One vector is turned by the same rotation once a step. Each row is the vector after some number of steps, and that number follows the row.
The counts run from 0 to 427.
[132  62 127  93 104 124 132 100 158 100  99 116 125 179 138 110  86 103
 109 137 128 132 141 113 100 103 140 106  88 117  98  98 129 139 110 136
  91 107  93 138 128 149  95 178 132 140 164 150 186  84 114 148 113 126] => 330
[148  69 131 132 105 150 130  90 145 116 123 154  83 202 154 165  94 119
 100  96 127 135 130 107 144 131 132 111 105 116 137 102 137 123 105 178
 113 101 126 123  86 111  99 118 141 133 161 110 157  83 121 153 131  65] => 276
[139  80 133 110 131 121 147 104 141 100  77  98  92 170 155 109  82 152
  81 135 122 143 145  97 142 136 137 110  86 122 119 102 116 125 123 148
 102 107 100 156  87 142  89 141 144 103 175 168 153  86 123 153 129 105] => 396
[135  69 132  87 113 120 136  96 160 107  83 125 123 210 172 164  91 121
  87 136 124 123 147 116 126 131 159 124 111 127 110 117 123 140 117 153
 128 112 125 130  99 114  85 166 127 127 131 171 170 103 140 143 112 100] => 334
[122  93 116 118 127 137 130  72 136 138  92 152 101 152 164 145  58 101
 142 121 144 176 138 114 134 105 117 132  56  89  73 118 116 147 147 129
 117 114  94 132 110 106 121 148 123 159 113 124 181  99 134 139 143  86] => 4
[125  74 113 106  96 152 117  80 146 130  92 103 114 184 147 127  62 120
 119 156 116 175 136 110 124 113 129 103  79  97  83  96 119 136 141 130
 107 122 106 135 116 125  91 160 118 137 125 154 192 103 126 149 131 107] => 105
[122  77  96 102  95 145 119 125 153 120 117 154 115 203 160 157  86  99
 134 122 128 153 138 109 112 106 132 136  73 104  99 104 134 150 118 146
 105  93 116 117 116 102  77 161 111 142 129 155 186  96 131 151 127 106] => 25
[136  96 142  93 125 137 120  90 135 122 104 146  94 180 165 144  77  83
 141 102 170 162 127 125 117  92 117 133  90  91 115 112 105 120 109 138
 134 130  90 129 124 113 122 164 152 171 125 105 180  85 104 125 142  97] => 239
[124 103 110 105 114 130 109  88 132 125  90 136  94 176 161 135  46 104
 136 124 151 188 145 101 136 103 120 124  73  88  80 119 119 131 152 127
 114 133 117 132 111  95 117 145 140 154 118 125 171 108 128 148 143  92] => 106
[148 114 106  95 149 127 147 113 130 108  98 127  93 159 178 141  62 107
 145 110 152 149 137  92 121  96 130 154  69 100  82 105 113 145 145 117
 130  98  87 134 119 103 104 161 124 162 145 149 173 100 106 163 123 110] => 234
[109  67 108 115 104 132 117  89 152 121  88 162 107 190 155 145  61 116
 101  81 145 155 150 123 126 122 120 108  77 120 101 139 120 115 129 158
 112 127 116 119 112 101 101 126 153 147 143 109 152 100 140 154 147  70] => 311
[141 100 134 124 130 179 130 104 148 147 128 104  75 170 162 139  75 140
 129 139 125 170 133  98 152 110 124 143  56 121 134  77 112 138 100 136
 120 111  89 150  76 133  97 158 126 128 130 140 151  91 125 138 149  95] => 384
[128  78 136 101 143 111 153  77 147 104  57 130 107 155 168 134  62 126
  80 100 152 126 148 119 117 135 132 110  89 122  85 144 117 126 136 143
 124 137  96 142 117 124 113 131 153 147 146 130 150  81 124 167 136  93] => 417
[157  86 146 116 146 108 137  74 108 102  64 107  69 171 158 113  67 111
 100  93 153 152 128 113 140 119 132 102  90 114 125 117 106  96 127 144
 129 125  82 133 108 104 138 128 161 144 151 120 152  99  94 137 124  78] => 182
[151  97 132 107 129 152 116  68 152 135  80  94 104 169 148  98  47 113
  99 139 141 170 132 113 130  95 142 104  79 115 105  91 120 119 123 115
 122 131  90 151 125 138 121 145 144 145 146 126 164 126 122 144 121  99] => 411
[134 107 134  96 142 146 126 110 132 111 116 137  95 164 179 177  71 106
 141  91 167 162 129  97 118 104 116 147  67 100 111 123 105 144 125 141
 140 116  86 134 118 108 111 151 136 160 118 101 165  82 112 150 157  92] => 40
[146  72 145 124 133 141 129  56 147 115  68 119 111 178 153 136  60 126
  68 114 144 126 137 109 151 124 145  95 107 125 102 119 125 110 126 152
 136 136 112 132 112 122 130 119 151 145 142 118 142 101 123 159 128  72] => 94
[139  97 123 101 148 164 116  79 172 134 106 115 116 171 164 150  40 129
 109 131 147 157 128 103 134  93 148 128  76 125  86  95 125 140 123 109
 144 136  92 148 120 133 104 154 120 164 120 124 162 123 124 162 129  95] => 221
[153  90 159 101 134 132 139  79 117 109 107 107  93 180 168 178  66 108
 123 110 157 142 115 101 137 123 125 122 101 100  90 119  93 126 140 137
 148 124  99 119 125 108 127 138 145 162 121 113 173  73 102 140 144  91] => 49
[146  69 124 105 117 171 120 111 160 127 136 118 110 207 151 161  96  97
 128 126 124 150 125 121 127 112 150 131  75 122 137  82 124 136  86 145
 127  88  99 133 107 136  90 158 112 147 132 138 187 101 119 137 116 102] => 149
[133  76 115  92 131 116 154 117 160 120  79 176 115 167 177 131  99 104
 106  98 144 129 149 128 111 113 134 140  77 125 114 115 135 143  93 153
 101  92 101 127 102 116  88 166 132 137 161 139 167  73 120 146 115  97] => 20
[157  75 120 111 130 138 144 107 129 129 112 144  78 172 160 144 112  94
 128 108 130 146 126 127 129 123 136 138  71 118 147  97 118 141  88 158
 128  68  93 121  81 115  99 152 118 130 142 147 179  72 112 126 110  88] => 56
[119  77 119  98 117 131 140 118 171 123  94 175 118 157 158 135 103 107
 118 114 142 135 139 111  99 110 115 137  79 116 109 105 124 152 101 151
  92  95  94 132  95 120  82 169 132 136 153 144 179  64 127 150 136 109] => 122
[136  78 145  87 129 129 114  89 162  97  89 107 107 203 149 141  64 106
 106 100 165 138 132 114 111 103 139  97 102 119 106 125 109 116 125 132
 143 139 100 129 153 125 116 150 148 154 143 110 165 104 116 152 132 101] => 23
[131  82 107  99 118 129 127  78 132 124  79  91 110 186 154 113  61 112
 119 149 120 173 141 109 132 108 148 119  67 100  95 106 116 129 151 113
 125 113 105 128 121 118 105 157 127 131 135 163 175 127 120 134 110  99] => 207
[135 107 148  76 110 141 119 112 140 119  94  96 107 183 168 128  78 104
 127 141 148 169 123 108 109  94 132 129  89 103 111  93  91 142 121 121
 123 119  85 147 120 125 109 192 142 144 122 141 184  92 117 138 130 120] => 340
[157  97 132 116 150 153 119  58 147 150  81 141  99 180 157 130  47 126
  96 123 135 159 137 126 156 117 151 125  86 117 112  99 120 118 115 137
 149 124 107 139 104 115 128 131 137 156 116 108 149 125 128 135 121  62] => 93
[158  81 154 119 162 129 147  77 111 105  90  85  83 159 160 153  62 120
 104  93 149 136 121 102 144 136 137 111  88 114 108 134 106 112 143 142
 151 123  86 131 127 114 121 109 148 142 144 117 150  87 101 152 142  95] => 381
[150  85 124 125 136 123 164 112 108 121 100 120  76 147 154 131 101 102
 130 122 122 140 129 103 129 119 118 137  61 104 117 105 112 133 116 147
 110  82  69 132  91 128 101 141 132 115 167 155 180  64  96 142 124 103] => 65
[150  67 164 121 111 142 158  91 141 110  95 104  97 169 155 175 104 137
  95 126 125 122 119 102 133 137 126 117 100 113 126 113 109 141 109 165
 116  99  98 138  79 124  93 147 137 118 152 154 178  50 122 145 150 110] => 166
[133  49 127 122 114 136 138  79 155 106  81 122 109 166 153 132  71 133
  89 128 123 132 136 106 119 137 132  94  93 114  81 121 137 128 146 152
  97 111 112 134 113 135  95 118 135 131 162 147 165  84 124 172 138 104] => 95
[152 102 146  95 150 155 118 102 145 121 109  96 109 205 177 164  77 111
 123 103 155 153 124 130 126 100 154 136  84 130 145 105  99 119  99 124
 175 126  92 133 130 122 119 162 137 157 112 118 153 120 112 127 126  87] => 354
[136 117 110  80 166 131 137 123 148 108  87 143  98 179 185 160  68 120
 116  75 171 131 147 100 118  90 131 146  76 134 110 121 115 136 117 124
 145 114  95 147 131 107  95 148 134 158 146 118 137 106 110 170 136  89] => 235
